In the rows, zero is written as 128.
Each path below is one point turned by a fixed rotation once a step. After each direction that follows a path, write how fast that rotation turns it, in degrees per step (0 if it stays still).
Each turn is a multiple of 5 degrees from 10 to 175, or 0.
Each row of a path follows its step; steps can be skipped.
Rotation 1:
step 0: [122 127 110 137 125 135 125 109 129 126 129 122 130 123 141 121 139 126
 137 123 118 126 125 123 122 136]
step 1: [135 123 133 118 116 135 117 120 127 131 129 127 142 136 110 124 128 114
 123 127 132 140 123 129 124 131]
step 2: [134 141 117 135 133 126 132 111 124 130 134 123 125 123 132 119 125 128
 121 118 111 130 131 138 116 126]
step 3: [129 113 117 126 125 139 114 130 127 128 138 136 133 140 123 125 144 119
 128 126 125 129 119 127 120 139]
step 4: [126 137 122 120 132 127 135 118 121 133 129 121 144 133 129 121 119 115
 113 129 121 139 140 132 125 128]
step 5: [127 120 125 140 120 126 126 129 124 124 140 123 124 127 122 113 141 124
 139 125 113 126 130 131 112 136]
step 6: [129 114 115 127 123 140 130 113 133 134 126 129 149 129 126 130 126 123
 113 132 131 131 132 125 123 131]
step 7: [126 141 127 129 123 123 125 112 120 122 127 115 129 127 126 112 134 114
 140 122 118 135 122 129 125 131]
step 8: [140 118 127 132 117 141 120 121 133 134 137 135 132 130 115 127 127 134
 117 121 122 133 128 133 110 130]
step 9: [130 132 106 124 140 127 127 109 123 128 130 124 133 129 138 126 135 112
 124 123 122 127 124 132 131 132]
step 10: [124 131 135 125 118 134 121 135 122 126 137 130 134 143 115 113 133 122
 124 128 120 141 124 132 114 134]
step 11: [135 119 114 132 133 128 133 117 126 137 135 124 135 122 135 128 126 123
 120 122 115 127 148 130 117 128]
[130 127 124 123 127 128 128 127 128 126 132 126 127 125 127 128 127 122
 125 131 134 131 128 128 137 133]
130
[128 132 133 123 126 130 125 129 126 125 124 127 131 134 130 126 123 126
 133 126 125 132 133 123 130 129]
120
[122 122 129 132 125 126 134 131 128 127 127 124 133 126 128 125 128 127
 130 134 128 127 134 125 128 129]
55
[130 128 131 126 122 135 122 134 132 128 128 132 130 127 125 126 133 126
 128 133 131 126 129 132 126 126]
155
[136 126 125 129 129 133 131 130 130 122 128 131 122 127 127 124 125 129
 127 127 124 124 131 123 127 130]
125
[133 126 129 127 130 126 132 125 126 129 121 130 130 131 125 133 129 120
 127 131 125 124 130 132 131 123]
145
Rotation 2:
step 0: [125 129 127 122 139 119 139 139 117 145 122 121 130 117 124 133 129 121
 128 141 137 140 144 113 118 136]
step 1: [120 131 130 125 131 124 146 137 139 121 123 143 132 121 118 127 128 135
 139 130 118 144 133 114 136 147]
step 2: [128 136 140 114 133 129 129 141 111 134 147 130 126 117 129 139 124 138
 130 124 135 142 131 122 137 142]
step 3: [126 124 140 127 134 130 146 153 124 120 126 130 120 128 133 118 149 127
 123 130 136 131 128 119 138 140]
step 4: [110 133 139 134 138 124 142 136 114 148 126 124 119 123 139 126 125 126
 136 125 119 142 132 117 130 128]
step 5: [135 137 125 123 135 120 143 145 128 137 123 129 135 129 124 117 134 134
 133 139 121 152 122 137 136 140]
step 6: [125 121 122 118 135 130 139 139 121 143 135 131 133 107 136 139 138 146
 130 138 125 133 130 113 127 133]
step 7: [114 134 130 127 118 121 146 153 126 117 126 118 135 125 129 127 126 138
 136 126 135 133 122 119 129 145]
step 8: [117 141 142 125 134 133 142 146 127 141 139 133 126 110 135 132 128 125
 140 128 130 126 132 136 143 127]
step 9: [120 130 134 110 121 123 134 146 124 144 121 130 128 128 129 112 144 123
 131 133 139 141 116 120 131 129]
step 10: [117 132 124 128 140 139 142 142 115 148 112 136 142 125 128 133 132 131
 131 124 118 126 130 118 132 136]
step 11: [127 130 132 127 135 121 136 147 135 138 120 121 129 125 112 141 126 143
 141 129 137 144 113 124 134 133]
[135 134 126 127 131 129 129 135 128 127 126 124 130 127 125 128 128 127
 124 126 127 125 135 130 129 124]
140
[130 126 122 128 127 125 130 126 133 126 129 126 131 122 125 133 123 133
 130 133 128 129 131 127 123 132]
65
[133 131 131 127 130 128 126 127 130 131 134 130 127 127 126 130 126 130
 131 129 129 132 124 138 133 128]
115
Rotation 3:
step 0: [129 133 134 132 133 128 132 139 124 135 136 137 146 127 124 118 136 118
 139 115 120 120 121 128 113 123]
step 1: [134 140 146 141 127 121 119 126 134 127 128 140 121 132 112 134 124 126
 136 116 119 117 128 128 129 127]
step 2: [130 123 144 137 139 124 111 130 127 114 129 113 125 138 118 129 121 123
 120 136 127 125 129 125 124 118]
step 3: [122 113 126 140 131 125 120 130 119 138 124 106 128 123 123 124 119 124
 139 127 121 135 137 121 136 126]
step 4: [125 105 121 134 120 134 126 128 124 138 139 130 143 135 126 130 135 131
 130 125 123 113 129 117 138 126]
step 5: [129 128 126 124 130 115 119 119 134 122 136 131 147 125 130 143 134 132
 148 124 133 120 121 125 134 130]
step 6: [124 127 131 115 137 110 131 140 129 115 140 133 122 120 126 136 124 115
 133 124 127 119 127 116 123 121]
step 7: [122 129 131 129 124 123 130 134 119 124 136 123 115 139 131 133 114 132
 136 109 123 132 128 133 126 108]
step 8: [131 127 128 142 135 125 124 136 125 140 132 124 140 137 126 115 128 136
 124 116 129 131 122 122 113 111]
step 9: [134 129 140 143 135 113 128 124 118 141 124 132 136 124 109 130 138 135
 132 119 120 125 132 128 131 133]
step 10: [129 121 140 128 139 128 119 130 127 116 129 126 139 143 117 135 133 115
 126 126 119 114 140 132 130 136]
step 11: [124 122 137 130 129 134 117 128 134 124 133 113 132 123 124 128 114 110
 150 128 118 129 123 129 131 127]
[127 124 127 128 127 134 122 129 131 127 126 124 129 125 125 129 131 126
 129 131 129 126 128 126 138 128]
45
[127 126 123 123 127 124 130 133 133 130 133 129 125 130 128 129 132 132
 134 133 130 129 130 130 129 123]
45
[127 131 130 133 127 127 123 129 127 128 128 125 119 127 132 125 125 131
 126 130 131 129 129 125 127 121]
70
[131 125 128 132 131 132 137 128 131 123 122 131 129 125 131 127 124 131
 130 130 131 125 131 129 128 126]
0
[127 127 132 122 125 135 130 132 124 133 128 125 130 130 129 123 122 130
 132 127 130 127 129 126 128 129]
90
[134 123 129 128 122 127 126 131 129 123 128 131 124 133 131 126 129 132
 127 123 124 127 130 129 131 132]
125
[125 127 130 128 128 131 134 125 127 132 131 132 121 130 124 134 128 129
 125 127 125 123 130 126 132 127]
130
Rotation 4:
step 0: [134 123 114 131 111 144 143 127 139 132 124 123 125 129 120 123 132 126
 127 127 128 129 136 141 138 119]
step 1: [135 127 129 116 111 135 116 113 118 138 138 121 123 115 127 118 127 127
 122 129 125 133 130 125 137 127]
step 2: [130 140 127 137 127 131 131 110 119 137 130 114 119 140 119 136 118 143
 130 132 134 133 126 127 128 135]
step 3: [136 128 143 123 139 138 137 125 126 130 139 130 134 124 126 128 132 135
 135 145 144 139 118 125 126 122]
step 4: [132 139 133 118 142 131 131 125 135 137 128 126 117 130 131 132 130 115
 129 121 148 125 139 137 119 121]
step 5: [135 122 118 124 117 127 136 126 125 134 139 141 140 125 125 134 119 122
 134 117 135 131 138 128 109 122]
step 6: [145 135 120 127 118 126 146 124 129 145 123 132 130 125 130 134 141 127
 130 123 119 120 133 126 140 129]
step 7: [126 115 132 112 126 133 129 117 108 138 129 120 133 136 120 120 136 129
 130 118 126 122 128 118 135 130]
step 8: [127 126 132 134 118 135 143 125 121 123 119 120 122 134 113 121 130 142
 120 133 146 125 135 136 131 131]
step 9: [129 139 135 119 123 125 126 119 125 123 141 135 128 118 121 111 126 125
 129 144 141 131 135 128 137 119]
step 10: [129 142 110 124 138 123 125 118 133 141 140 126 115 135 121 129 122 134
 125 134 135 119 132 129 118 122]
step 11: [132 120 118 125 128 143 142 126 136 139 138 129 135 129 121 130 124 127
 138 135 125 137 119 125 120 110]
[129 129 122 130 127 130 126 128 130 127 125 130 127 124 130 127 131 131
 132 119 130 128 126 124 128 120]
60
[126 129 125 130 128 134 122 125 132 129 132 124 122 127 127 128 125 130
 128 134 126 134 124 130 128 125]
40
[123 128 124 129 131 131 121 126 123 129 131 127 127 135 127 128 126 128
 130 123 129 125 132 128 123 132]
130
[130 127 134 129 123 130 125 126 123 127 127 127 127 131 129 127 127 135
 125 124 129 130 125 128 136 130]
60
